Some points:
[-71  17  11 -61   1  -7  41   4 -11  38  18 -48  33  52  -6 -32 -52   6   9 -31  37   3  -4  26 -16  -1  17  18  10  23  41   5  -9 -77]
[  29   11   -8   -1  -14  -23   57  -11  -20   23  -24   -2   30   65   28  -46   16  -13   31   -1    5  -22 -127   26  -30   35  -24   -6   -5  -23    0  -31  -11  -19]
[ 54  21 -49 -34  -6 -24 -37  25  23  71  12  39 -37  -1  37 -15 -38 -11 -12 -47  -1 -30  -3 -36 -11   0  -1 -21  -2 -44  19 -32   8  35]
[-15   6   4  28 -29 -51  -3   9  16  24  57   1  28 -27 -50 -21  22  -7  -3 -13  85 -47 -15  61  30 -10 -19  16   5   4  -4  15  11 -42]
[ -5   1 -41   1 -11   3  52   5  12  18  33   6  40  11 -12  23 -23   6  55 -60  13 -32 -19 -16 -19  25 -18  10   4  28  37   2 -15 -10]
[   1   -6   31    0   14    8  -25   -5  -28  -12    8    4  -20 -104   34    0    6   37  -13   -2  -22   35   12   27   18   22  -20  -14   -9   11   -7    2   -3   16]
[  -5  -10    9   23   -1   16   34  -15  -12   31    3   16   16    8    5  -10    5   -4  -16 -123   21    3    1   48    7   54    9  -24   20    1    9   -5   26    5]
[ 29  15  53  27  -6  -1 -10   6   0   7  14 -23   8  16  16  31 -46  19  15 -15 -28   3  -4  29  -1  -8 -53  11  11 -11 -21  49 -44  43]
[  -6   40  -10   14   40  -38  -15  -27  -17    3  -89 -127   -8   18  -13  -36  -16   19   61  -43   33   -3  -45   19   26  -25  -14   49    6   -5  -29  -33   -1   52]
[  8  -5  18  84  44  22  18  -6  -2 -28 -13 -85  20  -9  33  21 -13 -31  28  29 -21 -22 -10   6  18 -14  45  -8 -13 -14  37   9  -4 -59]
[ -5  30  10  28 -12 -17 -18  38  38  36   4  31 -14 -11  24 -10 -25 -26 -61 -43  -9  53  39  28   6  -9  -6  58  -6 -13 -40 -48 -22 -79]
[ 10   8  22 -16  11  43 -75 -20 -21 -55 -17  13  28   0   1  -1  11 -34   4  39 -21  27  45 -85 -21 -16  -2  -5   3 -13 -14 -31  26  42]
[ 11  15  26 -11 -14  53   2  -4   9 -29   0  45 -31   2 -15  71  43 -22 -15  -4 -20 -14  28   7   8 -23  23  18  34   6   8  32  20  38]
[  50   -1   12   12  -13   33  -15   23   -8    4 -113  -25    0    2   -9    9   22   12    4   13    8   23  -16   -9   43   10   23   13  -12  -89   18   -2    6   11]
[   2 -126   12   14   29   -5   -5   29   -9    1   12    2   -8   -6   12  -26   46    7    0  -54   -6  -23   -1   12   -6   -5  -29    8   60  -10  -29  -13   16  -14]
[ -2  12 -38  39 -86   0 -42   2  96 -86  27   5 -37  50  57 -20  26  16   9  66  37 -42  41  -7  37   0 -17  29 -21  -4 -47 -76  14  25]
[ -19    7  -16   41   18  -50  -26   24   39   41   21   -9   77  -34  -55 -106    6   21   87  -15  -57   31  -43   -2   15   -1   32   37   30  -31   30   -7   -2   27]
[  29  -35  -26   70   -9    7   10  -26   37   51  -58   22  -48   31  -62   -9  -19   14    7   75   51  -41   40   -6 -104  -26  -26   29   10   59    7   46  -42  -11]
[-21  18  19  18 -61 -50 -16 -21 -18 -50 -51 -37 -39   5 -30  10 -13  18   6  18 -19  17  42 -66 -12  11  39 -29 -40 -40  -1   7 -36  33]
[ 27  23  -3  -8   3  27 -12  -9 -18 -22 -67  19 -16 -24  -5  -3  12 -18  12 -15 -26  49  41  23  21   2  -3  -5 -17 -53   9  -7 -10  23]
[-72 -59  15  49  45  51 -36  21  15   6 -32  10 -27  24 -11 -14 -13 -11 -18 -25   3  15  13 -12 -30 -14 -13   1 -54 -17  33 -55  -6  14]
[ 28 -27  15   2 -13  33  26  23   6 -31   5  59  25  26  -5  18  -4  64  -6 -35  -3 -52   2   2   4  16  28  58 -44  39  22  32  31 -29]
[-31   3  28  24   3 -18  22  17  33  13  17  10  16   9 -37 -28   9 -47   0  37   0   1  41  -6 -31  -3 -27   0   2 -54 -28   0   1  -2]
[ -17  -66  -34   23   36   -1  -28  -18    5    4    6   -5  -15  -30   12   14  -25   36  -12   19   26   56  -16  -27   10    6  -32   47   28   28 -127   -5   11    2]
[-19 -16  62 -22  38   9  11   8 -28   7  -5 -17 -21 -34  75  -4   5  43  11   9 -18  15   3  -2   8   5 -53  18 -11   1 -28   0 -16  23]
[-33  54  26  31 -34  19  76  14  69 -32 -29  -8 -27  76 -32 -29  27   0 -10 -12  25  -9 -34 -25  29 -14  30 -28  22  -9 -11  62  30 -30]
[-56 -39   4 -33 -42 -17   4  -4  35  14 -46  -5  36  -1  14 -17 -18  10 -26 -48  14 -88   4 -17  13  35  10  23  63 -18  14  29  29  10]
[ -1 -21  16 -45  37  42   7  14   6  -2  47  33 -12  13 -20   1  58 -22 -47  17 -11 -45  -7  12  52  50 -24  10 -18  14   2  30  10   3]
[-11 -15  11 -42  -2 -19  30  41  38 -21 -22 -19   2  25 -27   6  30 -30  16  12  11  16 -57   4 -12  40 -26  74  55 -10  25  40   9  20]
[ -14    2   -2   -1  -19    0    7  -25  -12  -11    3   13    5    9  -12   13   -2  -13   37  -38   13   41   -2   19    5   20   14 -118  -24   28   29  -17   36   23]
[   3   20  -12    4  -42   12   17  -40   -3  -12  -13    1    2  -16  -14  -19   -6   -4   18  -13   11   58   -7   18   12   -4    5 -100  -42   20   41   -3   44  -19]
[ -33  -10  -82   28    6  -73  -14    0  -22   50   29   26  -15   89   47   17   89   13  -13   39  -57   63    5  -59   38 -100   12   18  -13   11   20   74   45  -52]
[ -8  40  25 -31  -7 -18   7   6  19  31  15  -2   1 -19  -9  56 -49 -11  14  11  15 -10 -97 -30 -25 -29 -64  20  28  55 -10 -80  51 -48]
[  34   21    9    4  -40   -1   15  -76  -10   27    3   11   -2   24  -26   17  -10 -127   25   -8   42    4   21  -20   21  -38   30    3  -38  -29   59  -24   23   -3]
[ 16 -11  -7  22  32 -25  32  42   7 -38  11   5  26  16  42 -50  35  -6   9 -32  41 -64  44   3 -15 -19  17 -32   8   5  21   0  26 -42]
[ -15  -32    1  -13   14   20   -4  -31   39  -25    4   -3  -67  -47   31   10   -5   28  -18   54   -5  -25  -43    2   26 -109  -27   -1    9  -28   32   -8  -45   39]
[  6 -23  18   3 -24   6  11  -7 -85   8   2  21 -14 -46  15   8  22  21   4 -22  16  37  -6   7   9  41  -5 -34 -20  -7   2 -23   3  10]
[ 44 -21 -20 -42 -13  -3 -30  31  30  -7 -37 -21  -1  21  41  26  10 -22   5  13   8   3 -24  40 -23 -15  32  22  -2 -15   1  81 -20  57]
[ -28   13  -28   -9  -69   53   33   -6   -1   21   -3    6  -27   27 -103    9   25   12   56    4  -19  -26   17   32  -19   -2   71   -4  -11    0   29  -20   27  -49]
[-62 -17   5  45 -20  30 -63   2  38  27  -6  31  56  17  -2 -47 -45 -34  -1   1  15  -3 -28  43  -5 -31   3 -57  29  66  19  -4  -5 -62]
[ -13   68 -113   18   12   12   -4   22   -9   19  -18  -21   76  -44  -83   36   42  -13  -67  -33   -9  -37  -42  -77   -7  -63   28  -53  -92   -1  -65  -14  -12  -21]
[ 30 -36  -3 -25  40   8  26  16  21   1 -13  26 -15  18 -66   7 -29  38 -11  24  24 -96 -37  28  29 -12  58   8  24  -6  -5 -24  10  -3]
[-21 -36  28 -12 -35 -80 -19  14   6  88  18  -3  47  55  -7  12 -34  42 -38  27  37   2 -26 -22 -14  51   2 -51  16  12  21 -31  13 -30]
[ 23  27 -40 -37  24  22 -29 -34  -4 -83 -41   1 -20   4  -9  13  51 -18  -6  20 -11  30  43  35 -15 -14 -24   0 -17 -12   3  -4 -25 -11]
[ 71  31 -15 -38 -13  41  16  -5 -10  12 -15   5 -48   1   5  13  61 -19  -9  13 -11 -10   1 -16  35  20 -11  -8  17 -15   6  30   2  46]
[  21  -34   25  -10   30   10    0   14  -10    7   -2    2    6  -55   35  -30    8   65   -5    3   -5   -1   -6  -12   -5   -7 -110   -8   32  -18  -36   15   -8  -11]
[ -18   16    1   73   23 -108  -21   16    6  -55   -2   56   36  -36  -17   18  -48    2  -12   28  -48   12    2   -4  -73    6  -34    5  -12  -10   44  -46   47   -5]
[  12   32  -31   -6  -41    3   28 -127  -20  -26   11    4   34   14  -10    1   -5  -48  -22    8    0   40   31  -19   -2   11    1   -4 -103    6    8   21   -4   13]
[   6   10  -27    6 -107   29  -12  -66    6   -8   26  -22   24   -7  -20  -17    7  -44   -9    9   -5   11   -7  -16   12  -18   33  -12  -22    2   90   33   39   15]
[ 13  -1  16 -13  -2  22  -1 -24 -54   1   4   6 -34 -43   3 -13  18  -3  28  -9  -1  49  17  -9  19  31 -10 -26 -33 -15  15  -4  25  12]
[ 46  48  17 -44 -18  -5 -28 -24 -10 -69  33   2 -19  29   2  55   9  35  27   9 -35   2  50 -29  23 -36   6  -9  22 -49 -23  26  -5  -4]
[  -4   31   -1    6   47   -9  -27  -36    7  -10   10   64    8  -21   26    7   36   56 -127   40  -27  -22    6   -1   18   30   31   56   20   64   23  -30   10   12]
[  -9   33   15   14    4    5   -5    7   11    9   -1    7    3  -23   55   38    8    8   22   15  -19   -3   25  -35   21   -8  -31   16   -1   -3  -24   16 -122   52]
[ 12  -2  22   4  -2   8 -17 -17 -93   5   4  -4   2 -46  30   9   3   9  15  -6  -3  44   9   2   7  36   2 -30 -18   0  -7  -4  -2   4]
[-114   23  -22   37   23  -24    7   -6   -1   61   10  -23   14    1   27   21    0  -21    4   -4   28  -26    2   42  -12   17   21   -6    1   57   10  -41    8  -52]
[ 18  17   6 -17  25  -8  -9  -5 -24  -9  -4  -1 -49 -45  65 -11   1   1  12  27 -42  27   5 -18 -15  55 -19 -10 -21  15 -36   9 -73 -16]
[  3   1  68  11   5  -1   9   5 -46  16  17   7 -21 -54  18  25   1  16  16 -16 -12  27   1  23  24  47  -1 -20 -20  13  -5   1  -7  16]
[-12   2  44   6  -3  16  14  -9 -60   7   7  10 -12 -42   2  25  18 -19  10 -30  -1  35   4  24   1  47   8 -52  19  -4  10   7   7  15]
[  32  -45    7   27  -47  -27   62   50  -22    3   42  -49    1  -13  -22  -56  -22  -26  -60   -8  -74   41   19  -12  -39  -16   33   -9   38   92  -25 -108   -8   22]
[  30   29  -12 -105    2   12  -11   39   12  -17   -1   13  -29    5  -21   37   20  -19   -1   25    6   -7   14  -14   38   -6  -10  -25  -28   36    2   50   -4   65]
[ -7 -47 -11 -25 -36 -23 -12  64  20 -31  -9   7 -15 -25 -18 -18 -55 -28 -26   1  -1 -49 -19  55   4  -9 -12  46 -23  -2 -28  98 -11  -4]
[ -5 -30 -20 -70  16  -9  54 -57 127  -6   6 -27  18  -7   7  62  22  22   2  11  10   8   0   5 -66 -27  76  27  -7 -34 -12   3 -29 -14]
There is one direction along which these points spread out most. How many in every 100 of the points above lie lower along it than each point below? Round to a whole number. More than half of the points above lie lower than the first one.
[-12   0  13   8  59 -16 -29  39  -1 -12 -27  -9  17 -15   6   4  25  42  -5 -17   5 -36  29   5  -2  25 -53  35  66  36  -5   6 -39  -5] 45
[-18 -11 -83 -25   3  53  13  39 -55 -49  -1  26   4  -7  27  19 -58 -14 -42  80 -13  18  30  -1  32 -30 -15  47  70 -51   1 -25 -56 -20] 29
[-11  -4  28  -2 -11  36  21  11 -14  19  -2  29   9   0 -23  34  23 -10  21 -49  13  16  25  36  25  62 -11 -21   0 -15  22  23  24  20] 44
[-21  11 -38 -20   2 -17  15  13 -20  54 -17 -36  16  24  24 -56 -29  19  15  63 -97 -43  76  26 -37 -43   0  -9 -24 -11 -49 -49  74  23] 55
[  53  -28    8  -14   10    8 -121  -33    5  -10   13  -37  -29  -14  -28    9   21   -8  -10   -5  -98  -10   17   -9  -14   26  -17  -11    4  -35  -31   -5  -20  -31] 15
[ -9 -15   6  -8  -4  30  49  -4  -4  26  52  13   5  19 -21  17  28 -12   5 -24  71 -22   5   8  24   8  -2 -18  24  17  17  41  28  16] 73
[ 24 -39 -27  -9  62   4  63   3  99 -26  -7  13  22  39 -35  13 -68 -20 -16  -1  19   4   3 -68  72  -3  14   3   2  13   1   3  -9 -35] 74
[-37  28  38   0  -6 -51   3 -26 -27  -2   7  60  71  -7  10 -26  -9 -27  44   3  45  -6 -29  -5 -38 -53  76  21 -26  51 -44   3   8 -12] 82
[ 10 -31  35   9  47  29 -20  35 -18 -13  34  -5  15   6  27   4  16  90 -32 -15  11  20  -1  25  -5  -9 -55  29  -4 -11 -27 -25 -56  21] 32
[ -3  44  16  15  28  26  31  63   0  47  42 -60  40  -2  32  -3 -27 -12  30  35  69   8 -34   1 -78  12  14 -15  -3  13  19  18  20  -4] 82
[ -38   48  -53   52   43  -41  -12   -9  -39   -6   70  -20  -41   39  -11  -44 -115    1   25   -2   -7  -13  -41   32  -99   47   30  -19   43  -32  -21    9   23   15] 87
[ 25  56 -11 -80   6  15 -48 -20 -37 -37  41 -11 -53  52 -30 -32 -36 -18 -33  19  -7  34  16 -80  21 -53  57  32 -13  31  26  -7 -46 -19] 29
[ 73  -1 -20 -28 -13   9 -33  11 -11 -25 -12   6 -87 -23  23  12  24   0   6   0 -13  -3  23 -34  33   4  -4   0  -4  18   6  12 -13  38] 0
[ 19 -35  48  37  44 -24  10  25 -24  26   0 -15  38  -8  27  -1 -12  29   0   1  16   2 -19  65   6  19  -7 -16  40 -13 -24   4  -1 -15] 66
